[[ 20  37  33 -67  22 -28 -62]
 [ 16  38  36 -63  24 -29 -57]]
->
[[ 16  38  36 -63  24 -29 -57]]

[[-10  19  19   4  13   4 -15]
 [-20  -4   1  -1   8  -7  18]
 [-14   9 -53  -1   7  -6  -2]
 [ -3   7 -12   4  -1   6 -23]
 [ 21 -32  15   1 -10  13   0]
 [ 16  46  19   2  27  -1  11]
 [  2 -13 -31  -1   3  -1 -18]
 [ 10  -9  13 -10  11  -1   6]
 [ 13 -11   3   4 -12   8  22]]
->
[[-20  -4   1  -1   8  -7  18]
 [ -3   7 -12   4  -1   6 -23]
 [ 16  46  19   2  27  -1  11]
 [ 10  -9  13 -10  11  -1   6]]

[[ 11  -2  10   9  20   7 -18  -9  -3]
 [ -8   8 -60 -28 -45   8 -13  -1  15]
 [  7  26 -26 -37 -26  27 -17   5  26]
 [ 33  31  25  18 -23 -23  17  19  30]
 [ 15   3  -9 -41 -32  17 -17  21  -4]]
->
[[ -8   8 -60 -28 -45   8 -13  -1  15]
 [ 33  31  25  18 -23 -23  17  19  30]]

[[ 24   1   2  -3 -38 -17  -7 -38  -7 -11  17 -18 -10  -7]
 [ 19  26  11  -1 -61 -28   0 -63   7  20   4 -30   6  25]
 [-18   3  -5 -10   8  18 -11   8  -1   0 -19  20 -16 -11]
 [ 24 -10  -8  13  -3 -12 -10  -3  -3 -14 -31 -13  24  10]
 [  2   6 -21 -26  -2 -19 -24  -3   0 -27  45 -20 -30  12]
 [-28  -4 -14  15 -19 -30  -2 -20   0  -4   2 -31  16  16]]
->
[[ 19  26  11  -1 -61 -28   0 -63   7  20   4 -30   6  25]
 [ 24 -10  -8  13  -3 -12 -10  -3  -3 -14 -31 -13  24  10]
 [-28  -4 -14  15 -19 -30  -2 -20   0  -4   2 -31  16  16]]

[[-11  52 -43  57  25  -9  -3  50 -64   1 -45   1]
 [-16 -13   0  33   0  42  24  -4  62 -38 -33 -30]
 [-33 -16 -34   0 -30   5 -54 -14  45  -4  57 -55]]
->
[[-16 -13   0  33   0  42  24  -4  62 -38 -33 -30]]

[[ 41 -53]
 [ 43 -61]
 [ 56 -70]
 [ 55 -66]
 [ 34 -33]]
->
[[ 43 -61]
 [ 55 -66]]

[[ 33   3  -7 -20   7 -13  -4  -2   0]
 [-18 -17  -8   5 -10  -1   6   9   6]
 [  6   6  -7  -4  31 -22  -3  17  -3]
 [  5  -3 -10   0  43 -23  -6 -10 -17]
 [ -6  16 -15 -26   0 -26   0   4  -3]
 [  6   7  26   4  30   2  -3  -2  22]
 [-30   9  19  16 -31  57  24   1   7]
 [ 14 -28  20  17   5 -13  14   8   2]
 [-18 -39 -20  18 -16 -33   8  13   0]
 [ 16  -2   5  34   2  25  27 -15 -30]]
->
[[-18 -17  -8   5 -10  -1   6   9   6]
 [  5  -3 -10   0  43 -23  -6 -10 -17]
 [  6   7  26   4  30   2  -3  -2  22]
 [ 14 -28  20  17   5 -13  14   8   2]
 [ 16  -2   5  34   2  25  27 -15 -30]]
---
[[  4   2 -27 -51 -16]
 [-29 -47 -64 -51 -13]]
->
[[  4   2 -27 -51 -16]]

[[  3   3]
 [ 21  38]
 [-18 -29]
 [ 14  24]
 [ 34  59]]
->
[[  3   3]
 [-18 -29]
 [ 34  59]]

[[ 10  34 -15 -29  29   2  -8  14]
 [-39 -21 -12 -10   6 -14 -15  20]
 [-36 -16 -20  11  -8 -33 -30  16]
 [ 20   5  59 -23  19  36 -16 -40]]
->
[[ 10  34 -15 -29  29   2  -8  14]
 [-36 -16 -20  11  -8 -33 -30  16]]

[[-38 -14 -44 -22  52 -56 -20 -48  -7 -30]
 [ 53 -14  45 -52  52  -2 -30 -44  14  57]
 [ -4  47  30  -3  59  -1  47 -17  20  54]
 [-60  23  11   6  -9 -43  40  41  51 -25]
 [-51  19 -57 -26   8  30  11  10  22  38]
 [-13 -44 -16 -48 -30 -41 -45 -56   0 -18]
 [ 46 -32  27  22  36  45 -10  57  42  37]]
->
[[-38 -14 -44 -22  52 -56 -20 -48  -7 -30]
 [ -4  47  30  -3  59  -1  47 -17  20  54]
 [-51  19 -57 -26   8  30  11  10  22  38]
 [ 46 -32  27  22  36  45 -10  57  42  37]]

[[  5   4  -7 -21  33 -13   7   9  11  10  -7]
 [-13   3  16  -7 -59 -41  -4 -10  43 -51   1]
 [  3  -2  -6  -8  -3 -15   1   7  38  -8  -6]]
->
[[  5   4  -7 -21  33 -13   7   9  11  10  -7]
 [  3  -2  -6  -8  -3 -15   1   7  38  -8  -6]]

[[-23  47  42]
 [-21  44  48]
 [-46  33 -62]
 [-68  -3 -33]
 [-27  55 -47]
 [ -1  72 -51]
 [-51  35 -63]
 [-20  38  23]]
->
[[-23  47  42]
 [-46  33 -62]
 [-27  55 -47]
 [-51  35 -63]]
